Here are some points, one per row:
[ 14  -6  18 -10 -53 -15   9   7 -47  36 -10  16  13  19 -18   3  24  31
  10 -14 -12 -28 -40 -32 -40  -4  36 -16  19   4  53  21  38  18 -12   3
   0  -9  16 -43 -14  -2 -21   7   4 -23   6  15  -7  -1]
[-18  14 -12  10   3   7   1   7  44  28   2 -12 -25  28 -27  -1 -52   8
   4 -10  22   3 -12   7  -8 -17 -31   2 -12 -24 -18  15 -15  -8 -33  20
 -14  -6 -26  16 -10  43  10  14  -3  40  46  47  16 -41]
[ 70  33  13   6  28 -17 -21   7  25 -21  12 -40  10 -31  41 -10   6   3
   0  30 -14  20  40  33  41   6 -18 -10 -33  10 -19 -14 -31  41  26  34
  33  16  -3  -9 -23  -9  51 -19  -8 -44  27   3 -29  27]
[-12   0  40 -13   9 -36  12  30  -4  23  -5  34  28  36   1 -28  13  -8
 -20 -42   2 -17 -43 -22 -44  19   8 -54  18 -26  18  24  22  19 -10   0
  -6  -3  43 -13  33 -28 -14  -6   3 -16  12 -22 -13 -27]
[-32 -35 -35  11 -10  16  27  -5 -40 -24 -39   9  40   0 -26  23  13  21
   0  17  12   5  15  18  -1 -12  -5   3 -68  10 -30 -13  30 -21  14 -53
 -17   9  12 -14  14  -1 -28   6   3  31 -35 -18 -16 -27]
[ -2 -30 -44 -19  34   9  -5  20  41  50   9  17 -39   2 -38  -6  -1 -46
 -22   2  23 -28  -2  22  10 -29  34 -12 -15   5  13  -4 -20  14 -23 -43
  31   3 -20  12  26  -4  40 -36   8  25  28  10 -42  37]
[-52  28  13 -44  -7  25  10  10 -27 -11 -24 -36  26   7  24  12  16   3
  -8  40  25  35  -9  38 -25   1 -29 -51  15  18   7 -16  -1  -6  15  30
  19  -2  34 -72  24   7 -19 -10  23  -8  13  20  19  56]
[ -5 -28 -11  -1  -3 -13 -14 -13  12   3  12  25 -20  19   6  -7  52  22
  12 -14   0  31   6   0  21  -7 -40  20 -20 -14  11  48  10  19  32  10
 -35 -17 -68  -4  28   5  32 -20 -25  -9 -21  -7 -38 -22]
[ 13   5  15 -58  57  -7  21  -3  20   6 -17  39  13  40  17 -25  -2 -24
  13 -38  17 -30  -8 -12   4  13  16 -29  -4  -3  26   8  28  -4  35  45
   3  12  -1 -25  20 -12  18  -7   6  14  22 -49   8  -5]
[ 22  42 -22  29  26 -33 -15   5  11  13 -19 -22 -24  -1  10  -1  -7 -40
 -10 -13  -7  24   0 -20  11  33 -23  18  20 -44 -12   4  34  22  13   0
  27  -2 -14 -15 -13 -13  -2  27 -22  57 -38 -16  30  24]
[-40  14  33 -40  18  -7 -10  39 -10  -1 -20   0  15 -41  14  56   1  21
  12  -1   3  38  -2   5 -17  -4  12 -41   9 -24 -21  -5 -62 -15  54  38
  32   9  37 -50 -10   5 -28   1  24  13   2 -13 -25  24]
[-30 -33  -8 -27 -32 -52  -6 -21  23  -2  -5  10 -16   4 -20   0   3  27
  -7  43 -10 -11 -47   3   6  15  14 -28  -6 -20   1 -20   1 -16  18  12
 -25  67  -8   6   3  -6  32  50 -37 -55  -6  26 -40  -1]
[ 57  -1   9 -41  26  -5   5 -15   7  18 -27  -5 -19  34  19  10  13 -53
  16 -38   7 -12  19  14  14 -16 -13  -7  21 -37 -17  16  38 -16  18  23
  43  -1 -22 -17   3 -15 -13  16 -32  22 -17 -34   1  11]
[-48   5 -34  34  39  37  12 -25 -56 -11  -5 -36  42  10   8  17  12  -4
  18  -3  27  -8  31  20 -12  -6   1  -9 -24  -2 -11   2  25 -14 -15 -10
 -54  -3   7  37 -15  16  -7   7  -4  -6  -7 -14   5  -3]
[ -1  33  12  16  -1   4   4   5  -6   6  31  15 -21   9 -49 -16 -50 -15
  14 -32  10   9  -1 -11  20 -44  12  22 -20  28  26  15 -30 -37 -19 -33
 -14  -3 -26   1  -1  44  10  14 -28   2  -6  10   5  -9]
[ 14 -37  27  34   5  10   5 -23  32 -32  25  13  19 -17 -17  -3  35 -16
  30 -28  -1   1 -42  -8   6  25 -26   9 -43 -21 -24  10  43   2  31  36
 -43   4  -3  -7  10  14   0   2  12  -3 -10   8 -49 -22]
[ 12  19  24  19  -2 -17  -4 -49  -4 -53   0  -2   7  42  33 -54 -27  15
 -32 -26  -8   5  28 -23   0   6  50  40  66  14 -18  11   5 -17   7 -11
 -16 -21   8  15  -4  12 -15   8 -27  16  -3  35  -4  -9]
[-28 -22 -32  -7   0   0 -31   4  35  30  11  50 -27  18 -11  -7 -17   3
  -4 -13  -3  -7 -26  18 -24   9  23 -26 -15 -27  -5  15 -10  -4  -8  -7
  -2  66  -4  12  -3 -29  65  -8 -24 -26  20  24 -69  41]
[  9 -36  -7  -4 -15 -22 -18  19   3  28  17   3 -38  46 -13  21 -44   8
   2  19  17  33  27  -6   3  -4 -40   7   8 -25  -5  -1  29  11  34  -8
 -31  -8 -52  22  27   0  14  -5  -2  12  41  31   1  -5]
[-19  17   4  -1 -24  45  15 -34  -9  -5 -22 -23  17   3  41 -20  35   7
 -19  26 -18  35  36   7 -31   1  -8 -52  19   4  58 -50   2 -13 -23 -17
  29 -10  13  -6  40  33 -18 -35  35 -38  26 -16  17  33]
[ 13  -6  11  -1  28  19  -1  31  31  11  -4 -23 -66 -20 -33  13 -17 -31
   2  47  41 -60  -9  13  30  -9  14 -15  -4  25  39  20   0 -10 -31  -5
  62 -20 -33  18  15 -25 -16 -11  14  11 -10  26  13  21]
[  0  36 -38   2   9 -22 -19  21  14   6  12 -23  18  -3   1 -17  11   3
  17 -16 -51 -12  24 -12  28  52  -9  41  20 -22  14 -15  20  13   8 -24
  -1 -27  -1  29 -40   7   6  35   1  40  -9  -9  36  12]
[ 32  25 -31  -8   2  -1  13  23  15   4  15 -35 -21 -47  30  17  -7   3
   0  35 -11  38  33  45  -3 -52  -8  35 -14   3 -26   8 -10  36   8  18
 -10 -51  45   4 -42 -43  51 -29 -32 -20   7  26   2  47]
[-37   8  25  32 -32  39   8 -34  -1 -13  20   7 -32 -23  35 -23  -6  23
  -2 -26 -58   4  16 -24  -7 -17 -11 -34   0  -1  57 -43 -21 -26 -27 -43
  22 -10   5  -5 -30 -20 -14 -19  33 -14 -12 -33  27  32]
[ 27 -23  42  30 -38  40  14  16  -9   2 -14   6   0  17 -28 -27 -25 -15
  40 -18  -6  12  14 -19   7  -1  21  14  -4  35   5 -22 -18   9 -28 -46
   9   6  -9  23  35  -5  -2   0 -21  -3 -23  24  31 -12]
[ 25   1  24 -35  36 -16 -36  11  22 -21  -2 -16   2 -65  17  11  11 -18
 -16  -6 -15  37  31 -13  45   1 -14 -22 -21 -34 -11 -18 -72  14  26  13
  32  51  32 -36 -15   5  -7  -5  15 -22  28 -27 -28 -12]
[-27 -32 -12  -4 -44 -32  15  -5  12   1 -57  11   7   1 -25   4  18  29
   0  75   3 -10  -5 -33   2  10  -4  -8 -29  21 -36 -19   7 -16  33 -21
   5  27  -8  -4  17   9  -4  41  10 -12 -36 -11 -40 -48]
[ -3 -27   9  25 -18 -33 -13   0 -28  -5  28  -4  26  33   6  23  22 -28
  13 -19  37  -5 -44 -24  51  26  24  32  -8   1 -25   1  14 -23  29  30
 -14   3  35  19  12  11 -37 -12  40  -3  -1   9 -26 -25]
[  1 -17 -12   6  -9  -6 -12 -13 -52  39   0  11  57  -3   5   3  21  -6
   4  -1  -5 -23 -35  -3  -2  24   1  57  30  33 -32  40 -15  -9  -8  21
 -28  26  -2  -9  30  24 -45 -49 -11  31 -18 -13   1  -7]
[ 24   9 -10 -17   2  33 -16  30  -1 -63  28  -6  33 -33 -21  46 -21  51
 -57  42  31 -13   1 -15  -1 -37 -14   1   1  32  -8 -58 -26  -5 -53  12
 -13 -12  20  62 -25  -4   9 -21  20 -26  -7 -45  12 -39]
[ 24  18 -41   5  18   4  -4  43 -18   5  22 -11 -11 -75 -25  33  -7  40
 -25  34   0  30  36   3 -31 -55  -1  20  15  10 -25   5 -18  11 -38  11
 -17 -22  36  31 -23 -41  31 -15  52   8 -14  -7  27 -16]
[-21  10  38  29 -23  23  16  23  26 -30  31  -6 -61 -17  13   4 -34  -9
  19  21   0 -45 -29  21   2  -8  -8 -23   2 -19  45   5 -41  -4 -29  -8
  35 -24 -15  17 -45 -24 -40  17   3  -2 -40 -20  38  27]
[  5 -15 -10  23 -54  19  47 -21 -26  14 -37  14 -14  -2   6 -31   2  18
  23 -13  19 -32 -44 -19 -11  10  13  19   5  28  19 -16  -3  56 -14 -12
  13  -6   4 -34  16  19   5   7   7 -27 -12  23  47 -13]
[-26  20 -15   6  29  -6 -15 -12 -37 -13   9 -30  -6  -7   7  -6  29  -6
   5 -20 -39 -40  38  -4   6  34 -21  18   4  -6 -35  -1  30 -17 -23  -8
 -33 -28   2  61 -12  14  -5   6  -6 -22  31  -8  32  14]
[  7   0   0  -8 -10  27  20 -29 -24   3  17   7  33 -24  26 -33   7 -25
   1 -28  -1  21 -13  31 -49  44  42  33  45  43 -23  16  36  -7  15 -20
 -29  16  -3  -4 -11  27  -3  -7 -18  34   2  29  25 -30]
[ 31  11  16  20   6 -16 -13 -51  26 -22   5  44  36  39  -8  19 -28   8
 -34 -12 -35  -1  17  -4   0  -6   3  46  25  26   6  30 -19   4 -25  14
   6 -27 -33 -18 -14 -13 -34  55 -10  22  15  -4  34 -34]
Along one direction, these points spread out more than along any other. How many in every 100 of the points above lie lower along it than each point below? Round to a whole number. More than half of the points above lie lower than the first one.
[-48   5 -34  34  39  37  12 -25 -56 -11  -5 -36  42  10   8  17  12  -4
  18  -3  27  -8  31  20 -12  -6   1  -9 -24  -2 -11   2  25 -14 -15 -10
 -54  -3   7  37 -15  16  -7   7  -4  -6  -7 -14   5  -3] 47
[ -1  33  12  16  -1   4   4   5  -6   6  31  15 -21   9 -49 -16 -50 -15
  14 -32  10   9  -1 -11  20 -44  12  22 -20  28  26  15 -30 -37 -19 -33
 -14  -3 -26   1  -1  44  10  14 -28   2  -6  10   5  -9] 50
[-27 -32 -12  -4 -44 -32  15  -5  12   1 -57  11   7   1 -25   4  18  29
   0  75   3 -10  -5 -33   2  10  -4  -8 -29  21 -36 -19   7 -16  33 -21
   5  27  -8  -4  17   9  -4  41  10 -12 -36 -11 -40 -48] 69
[ 25   1  24 -35  36 -16 -36  11  22 -21  -2 -16   2 -65  17  11  11 -18
 -16  -6 -15  37  31 -13  45   1 -14 -22 -21 -34 -11 -18 -72  14  26  13
  32  51  32 -36 -15   5  -7  -5  15 -22  28 -27 -28 -12] 11
[ 31  11  16  20   6 -16 -13 -51  26 -22   5  44  36  39  -8  19 -28   8
 -34 -12 -35  -1  17  -4   0  -6   3  46  25  26   6  30 -19   4 -25  14
   6 -27 -33 -18 -14 -13 -34  55 -10  22  15  -4  34 -34] 72
[  5 -15 -10  23 -54  19  47 -21 -26  14 -37  14 -14  -2   6 -31   2  18
  23 -13  19 -32 -44 -19 -11  10  13  19   5  28  19 -16  -3  56 -14 -12
  13  -6   4 -34  16  19   5   7   7 -27 -12  23  47 -13] 78
[-21  10  38  29 -23  23  16  23  26 -30  31  -6 -61 -17  13   4 -34  -9
  19  21   0 -45 -29  21   2  -8  -8 -23   2 -19  45   5 -41  -4 -29  -8
  35 -24 -15  17 -45 -24 -40  17   3  -2 -40 -20  38  27] 17
[ 27 -23  42  30 -38  40  14  16  -9   2 -14   6   0  17 -28 -27 -25 -15
  40 -18  -6  12  14 -19   7  -1  21  14  -4  35   5 -22 -18   9 -28 -46
   9   6  -9  23  35  -5  -2   0 -21  -3 -23  24  31 -12] 61
[  9 -36  -7  -4 -15 -22 -18  19   3  28  17   3 -38  46 -13  21 -44   8
   2  19  17  33  27  -6   3  -4 -40   7   8 -25  -5  -1  29  11  34  -8
 -31  -8 -52  22  27   0  14  -5  -2  12  41  31   1  -5] 53
[-12   0  40 -13   9 -36  12  30  -4  23  -5  34  28  36   1 -28  13  -8
 -20 -42   2 -17 -43 -22 -44  19   8 -54  18 -26  18  24  22  19 -10   0
  -6  -3  43 -13  33 -28 -14  -6   3 -16  12 -22 -13 -27] 83
[  7   0   0  -8 -10  27  20 -29 -24   3  17   7  33 -24  26 -33   7 -25
   1 -28  -1  21 -13  31 -49  44  42  33  45  43 -23  16  36  -7  15 -20
 -29  16  -3  -4 -11  27  -3  -7 -18  34   2  29  25 -30] 94
[ 13  -6  11  -1  28  19  -1  31  31  11  -4 -23 -66 -20 -33  13 -17 -31
   2  47  41 -60  -9  13  30  -9  14 -15  -4  25  39  20   0 -10 -31  -5
  62 -20 -33  18  15 -25 -16 -11  14  11 -10  26  13  21] 19
[-26  20 -15   6  29  -6 -15 -12 -37 -13   9 -30  -6  -7   7  -6  29  -6
   5 -20 -39 -40  38  -4   6  34 -21  18   4  -6 -35  -1  30 -17 -23  -8
 -33 -28   2  61 -12  14  -5   6  -6 -22  31  -8  32  14] 42
